Where one turn sends some rows of the set: a few examples, then the rows asked
J_487: [ 19  -7   5   6  -9   2   4  20  30   1 -21   6 -33   2   6  -5   7  -3]
J_821: [-18 -25  11  10  15 -10   8   1  10 -16  -1  12  -6   9  -7 -27  -1 -31]
J_220: [ 18 -27  -3   5  11 -26  -6   9  32   5 -19  10   7  -3   4 -15   3 -15]
J_400: [ -9 -18   3   6   6  19   5 -11 -19  14 -14  -3 -17  24  13 -19   3 -24]
J_464: [-14 -31  18  24  -9  -3  -1 -15  -2  26 -16 -16  -2 -11  31  -2   9 -12]
J_792: [  6 -11  -7  21   6  -8  -1  17   2 -10 -22 -16   9  35  16   2   5  -6]
J_992: [ -1 -36 -12  15   6  12  18   8   9  14  -5  -7  -5   2   0  20 -24  -2]
J_890: [ -6 -16  -1  12   7   5   0 -22 -19  12 -10   3 -24  10  15 -18   1 -35]
J_591: [-22 -19  11  18  16 -11   7   1   7 -20  -4  14  -1  14  14 -29  12 -20]
J_504: [ 19 -22   2  15   4 -22  -4  15  20  -2 -25   6  -2 -13   7 -29   0  -6]
J_597: [-14 -30   7   7   9 -21   7   4   5 -23 -22  10  -1   9   3 -27  -2 -31]
J_936: [-25 -20  17  16  14 -11   5   5   6 -18 -24   9  -8   4  10 -39  -3 -29]
J_715: [-15 -24  20  21  -5 -20  16 -23  12  31 -16  -7  -4  -6  28  -8   1 -18]
J_602: [ -6 -29 -26  17   7  -1  -1  11  17  -2   1  -9 -12   0  12  15 -21   1]
J_791: [  7 -22  -9   7  10 -17  -5   1  32   7 -15  15   6  -4  10 -29   4  -7]
J_506: [  0  -9  13  20  -4   6   9 -15 -21   9 -15   0 -23  21  17 -20   4 -23]
J_103: [-28 -19  24  21 -11   4  19   5  29  14  -5  -4 -22  -4  19   3   1   4]
J_684: [ -7 -18   1  13   9  -8 -18  22   0 -12 -31 -17  10  23  12   1   4 -13]
J_593: [-20 -27   9  16  -7  -2  14 -23   6  35 -15  -8  -2   0  24   0  12 -13]
J_820: [ 14  -6   2  10 -17   5   8  29  29  15 -21   0 -31   4   9 -12 -15 -17]
J_384: [-27 -29  20  14 -19  -9  25  12  27   3 -24  -5 -24 -13  12   5  -8  -7]
J_237: [ 15  -4   7  14 -10   5   5  17  31  10 -17   3 -35  -4   6 -16  -9   5]
J_368: [  6 -14  -7   1 -13   7  13  17  37   9 -24   7 -30   0   9 -19 -13 -16]
J_683: [-20 -27  -4  17   1   2   6 -13 -17  20 -16   0 -20  19  17 -21  -9 -29]
J_113: [-17 -19   8  13  18  -7   7  13  -4  10 -39  -9  -6  39   9   4  -9 -17]
J_315: [-12 -28  12  24  -2  -6   2 -17  -4  34 -19 -19  -6  -4  16   0   6   2]
J_866: [ -8 -16  12  13  -1  -1   7 -16  -7  18 -26   0 -14  17  21 -33  -9 -35]
J_461: [  7 -12   8  10  12 -16  -7   2  26  -1 -30   6   1 -21   1 -28   5  -8]
J_324: [ -6 -29  18  25 -12 -13  12 -18  -3  26 -29 -15  -4  -8  18   0   3  -7]
J_480: [-23 -37   7  11  18  -6   5   3  -6 -13 -18  12  -4  15  -6 -29   0 -22]
J_3: [ 16 -30   0   7  16 -12  -5  13  16  -3 -30  13   1  -5  -3 -22  14  -7]
J_827: [ -6 -36   3  15  12   3  20  17  15  23  11  -9  -7   6   3  11 -15  -1]
J_71: [-15 -19  19  18 -22  -9  14  16  33   7  -4  -7 -25   4  19  10   4  -3]
J_169: [ 12  -6   4  12  -5  -1  11  20  32  17 -32  -2 -39   4  11 -14  -7  -8]
J_526: [-28 -22  28  17 -19  -7  12   7  28   4 -18 -16 -28   5  17   2  -5  -1]
J_703: [ -1 -16   5  21  16  -7  21   9  -4   2 -29  -7   2  33   3  15  -2 -10]
J_321: [ -2 -31   0  18  14   7  30  11  -4  13 -19  -1  -5  16   3  18 -13  -9]
J_304: [-23 -28   8   4  25 -11   5   7   6 -21  -8  14  -5  16   7 -14  13 -27]
J_883: [ 10  -8 -14  13  10  -3 -20  23   4 -11 -10  -8  -5  -3  11   4   0 -11]
J_539: [-14 -18  -4   6   1   1  11 -15 -11  12 -23   3 -18  22  15 -21   0 -39]
J_178: [-15 -31   6  28 -15 -13  10  -8   7  38  -5 -12 -12   1  30   1   2 -10]
J_582: [ 15 -27   3  12  15 -20   8  16  30   9 -22  10   8 -10   2 -28   3 -13]
J_797: [-23 -17  27  14 -10  -3  27   4  29   9  -6  -3 -30 -10  21  -2   1 -12]
J_114: [  4 -14  -8  10   8   0  -1  19  16   2  14 -10 -21  -1   0  11 -16  -6]
J_198: [ -2 -12 -22  20   5  -2  -7  22  10 -13  -6 -13  -4  15  22   2  -7  -7]
J_217: [ -7 -26   5  18  20   0  25  14  -1  36 -21  -4  -6  20  12  11  -9  -8]
J_696: [-28 -22  21  31 -10  -9  15  22  20   6 -16  -8 -29  -5  12   5  -9  -1]
J_212: [ 12   0  11   0 -10  10   6   8  35  10 -17  -1 -30 -11   7 -19  -3  -9]

J_591 -> J_791
J_3 -> J_487
J_464 -> J_890
Where do these go?
J_504 -> J_237
J_992 -> J_321
J_866 -> J_936
J_114 -> J_827
J_400 -> J_304

